In the rows, 128 means zero.
Each path below is one point turned by a fixed rotation once a step. After each direction that follows a path, write how fast that rotation turns it, in degrees a step (0 if it stays still).
Each turn is a multiple of 5 degrees from 10 to 175, or 0.
Each row of a path follows its step; steps can be skipped.
Path 1:
step 1: [115 133 121 125 104 130 116 130 126 135 139 138 129 135 133 133 127 128
 141 109 139 120 125 127 117 128 133 127 127 122 136 139 134 126 134 123
 125 113]
step 2: [124 127 137 144 130 137 128 137 117 123 128 144 140 128 118 127 137 120
 132 128 141 140 133 137 125 144 134 140 123 129 111 125 129 119 123 134
 134 121]
step 3: [126 119 132 132 123 122 132 122 135 120 126 125 125 132 128 118 136 116
 121 139 107 131 119 120 137 149 124 128 140 122 128 122 127 116 116 132
 118 137]
step 5: [145 135 134 118 137 129 118 127 130 129 124 119 129 138 122 125 115 131
 139 136 131 125 143 139 123 116 125 145 123 142 128 123 125 129 141 143
 130 133]
step 6: [120 125 125 135 130 113 128 128 116 138 122 126 111 127 130 137 109 119
 140 124 117 133 119 138 132 119 132 114 126 134 127 137 138 125 129 142
 120 131]
step 7: [115 129 137 132 136 139 143 131 121 126 129 118 124 115 119 136 134 134
 129 125 140 136 113 129 132 120 135 119 125 118 118 138 118 135 125 111
 136 140]
step 8: [129 134 126 115 119 134 124 129 129 118 139 106 135 127 121 125 136 116
 125 119 125 122 131 132 128 140 131 133 123 131 147 123 129 141 112 114
 134 129]
step 9: [116 124 120 129 121 127 124 136 124 124 121 149 147 134 141 119 127 131
 125 116 120 120 134 127 126 129 121 120 124 142 132 123 146 126 130 118
 133 116]
step 10: [133 129 132 141 128 122 136 126 131 121 132 138 152 132 124 125 137 139
 130 140 131 128 127 130 119 136 133 118 137 127 120 127 117 117 145 146
 138 135]
step 11: [136 127 131 133 127 117 126 125 129 127 136 118 115 125 140 135 128 122
 123 130 135 139 139 120 127 141 119 121 133 105 140 123 124 120 127 143
 113 129]
Directions:
[127 132 128 127 131 126 128 125 125 129 129 129 120 131 128 128 127 126
 126 126 133 128 128 130 126 125 135 127 127 128 132 128 127 124 131 126
 127 130]
60
[128 128 130 132 128 127 130 129 129 133 130 126 131 131 131 123 126 129
 123 129 127 131 122 126 134 129 131 123 125 127 126 128 125 128 129 130
 129 131]
100
[126 132 128 131 125 131 129 125 129 125 130 127 127 132 129 130 129 128
 129 124 126 133 124 129 124 125 130 131 124 128 126 131 132 135 124 128
 129 129]
55
[125 130 124 137 126 127 128 127 129 128 131 129 126 129 128 126 128 128
 129 130 131 127 127 123 125 130 124 132 128 129 128 122 124 126 128 128
 126 126]
40
[126 130 133 126 131 126 127 127 127 129 126 131 128 129 126 129 134 128
 125 130 124 125 124 130 128 133 127 129 124 131 128 125 126 128 123 121
 125 127]
70
Path 2:
step 2: [129 137 123 125 128 120 140 124 136 121 120 144 142 127 130 137 145 131
 136 131 129 123 120 117 129 122 140 115 119 129 118 134 111 135 129 129
 121 120]
step 3: [115 122 132 130 137 124 125 128 136 126 131 134 144 149 146 130 135 123
 125 133 131 127 122 126 126 136 141 113 126 128 115 114 125 121 125 118
 127 125]
step 4: [140 122 125 127 130 133 141 119 140 131 133 132 133 131 131 122 137 120
 127 138 129 117 137 124 116 107 138 115 124 136 122 123 115 123 122 116
 134 133]
step 5: [119 134 123 111 140 128 140 124 143 131 130 134 132 128 132 133 139 123
 138 132 130 127 118 128 123 130 128 119 131 125 114 119 115 113 138 136
 130 140]
step 6: [122 126 123 132 134 111 125 121 134 142 134 128 117 134 140 127 133 129
 136 132 118 119 122 129 118 125 147 121 129 138 122 124 109 120 136 124
 128 116]
step 7: [125 128 115 133 149 133 131 121 139 119 128 147 134 122 127 125 129 127
 136 133 123 132 118 119 126 126 132 109 123 132 128 133 110 129 121 120
 133 122]
step 9: [122 122 129 137 130 131 132 119 131 129 133 130 137 130 132 130 153 133
 128 141 119 117 133 121 123 126 136 119 121 126 123 113 110 118 114 125
 127 128]
step 10: [132 139 123 118 131 136 131 122 144 126 127 131 127 140 135 125 138 108
 136 130 133 126 120 117 115 123 135 116 127 122 112 122 115 134 125 128
 129 126]
step 11: [119 124 128 121 132 124 136 116 139 137 126 129 139 135 149 136 132 126
 123 135 115 133 121 125 132 115 137 116 132 135 120 129 114 117 140 126
 123 129]
step 13: [134 129 128 121 139 114 135 128 131 128 120 144 134 130 120 132 140 126
 140 136 131 127 122 115 127 127 145 119 128 132 110 136 118 114 132 119
 130 127]
Directions:
[127 129 126 127 127 123 126 125 132 130 125 129 124 126 132 125 125 131
 130 128 122 131 126 130 131 125 126 127 126 127 126 130 127 133 129 132
 131 129]
70
[129 129 129 128 126 126 132 127 127 128 126 124 127 125 129 131 128 132
 128 132 123 126 131 123 129 121 131 129 126 133 129 131 131 125 127 126
 126 126]
155
[133 125 129 131 132 127 126 124 127 128 130 127 125 124 128 128 128 130
 128 127 128 128 125 126 126 133 127 126 126 127 128 132 127 127 136 126
 123 130]
60
[126 127 130 123 132 128 129 128 128 120 124 128 125 129 126 131 128 125
 134 129 130 128 133 128 127 128 125 129 126 131 127 131 125 133 128 128
 126 131]
135
[131 127 127 132 130 128 124 130 128 131 129 127 126 129 127 126 126 128
 131 136 128 131 126 127 127 129 129 130 129 132 123 126 129 131 122 126
 125 131]
120
Path 3:
step 0: [128 138 129 116 128 125 126 122 131 125 154 120 126 118 126 134 126 133
 131 127 129 123 135 139 136 130 126 123 126 125 128 133 100 137 140 121
 137 141]
step 1: [129 134 135 130 118 131 135 122 127 116 126 135 137 114 126 123 116 112
 139 131 133 125 125 121 119 129 120 124 132 131 130 106 118 130 127 143
 145 132]
step 2: [137 133 138 137 106 125 123 132 125 142 138 118 116 127 130 125 131 120
 143 124 133 130 119 125 133 131 136 124 125 134 126 132 124 135 135 112
 148 134]
step 3: [133 127 143 123 116 135 130 124 130 115 132 136 142 126 127 128 131 117
 119 119 126 128 138 134 116 124 127 137 127 134 114 125 143 132 122 120
 150 121]
step 6: [110 139 129 136 126 122 115 126 124 137 136 118 129 114 140 130 129 132
 141 131 132 123 141 127 130 136 127 120 114 128 129 131 117 135 121 127
 147 136]
step 7: [144 126 144 129 126 125 135 119 144 125 143 126 132 128 127 116 115 123
 127 120 122 118 130 132 112 131 122 119 128 131 131 130 119 127 120 135
 149 128]
step 9: [131 130 140 123 113 139 127 131 139 122 135 116 124 124 126 128 137 126
 111 111 123 125 129 124 131 127 122 136 143 146 119 145 130 133 129 127
 139 133]
step 10: [113 138 134 131 126 143 122 124 116 121 132 146 140 113 139 135 142 137
 132 132 130 143 135 136 122 133 123 128 131 132 126 138 124 130 124 133
 139 132]
step 12: [119 145 125 124 123 139 111 131 133 124 131 133 134 117 120 132 111 134
 140 138 133 121 129 120 121 131 128 112 130 130 125 119 131 134 118 122
 147 129]
step 13: [124 131 128 135 111 126 138 129 131 126 150 111 118 127 134 118 111 121
 124 129 123 123 135 138 132 127 128 127 134 136 129 134 126 121 129 125
 144 143]
Directions:
[122 125 126 126 132 133 128 128 128 128 131 129 128 129 130 126 130 128
 127 129 133 126 131 126 128 122 127 122 128 127 130 129 130 126 125 122
 127 127]
55
[128 130 127 131 130 130 126 128 124 132 133 129 130 129 129 132 129 130
 128 132 132 128 126 126 131 133 136 131 129 126 131 129 126 131 125 126
 128 130]
170
[127 126 131 122 128 125 129 126 127 128 132 126 127 125 124 125 128 124
 122 126 131 126 125 127 125 130 129 131 130 128 132 127 132 129 124 132
 127 129]
170
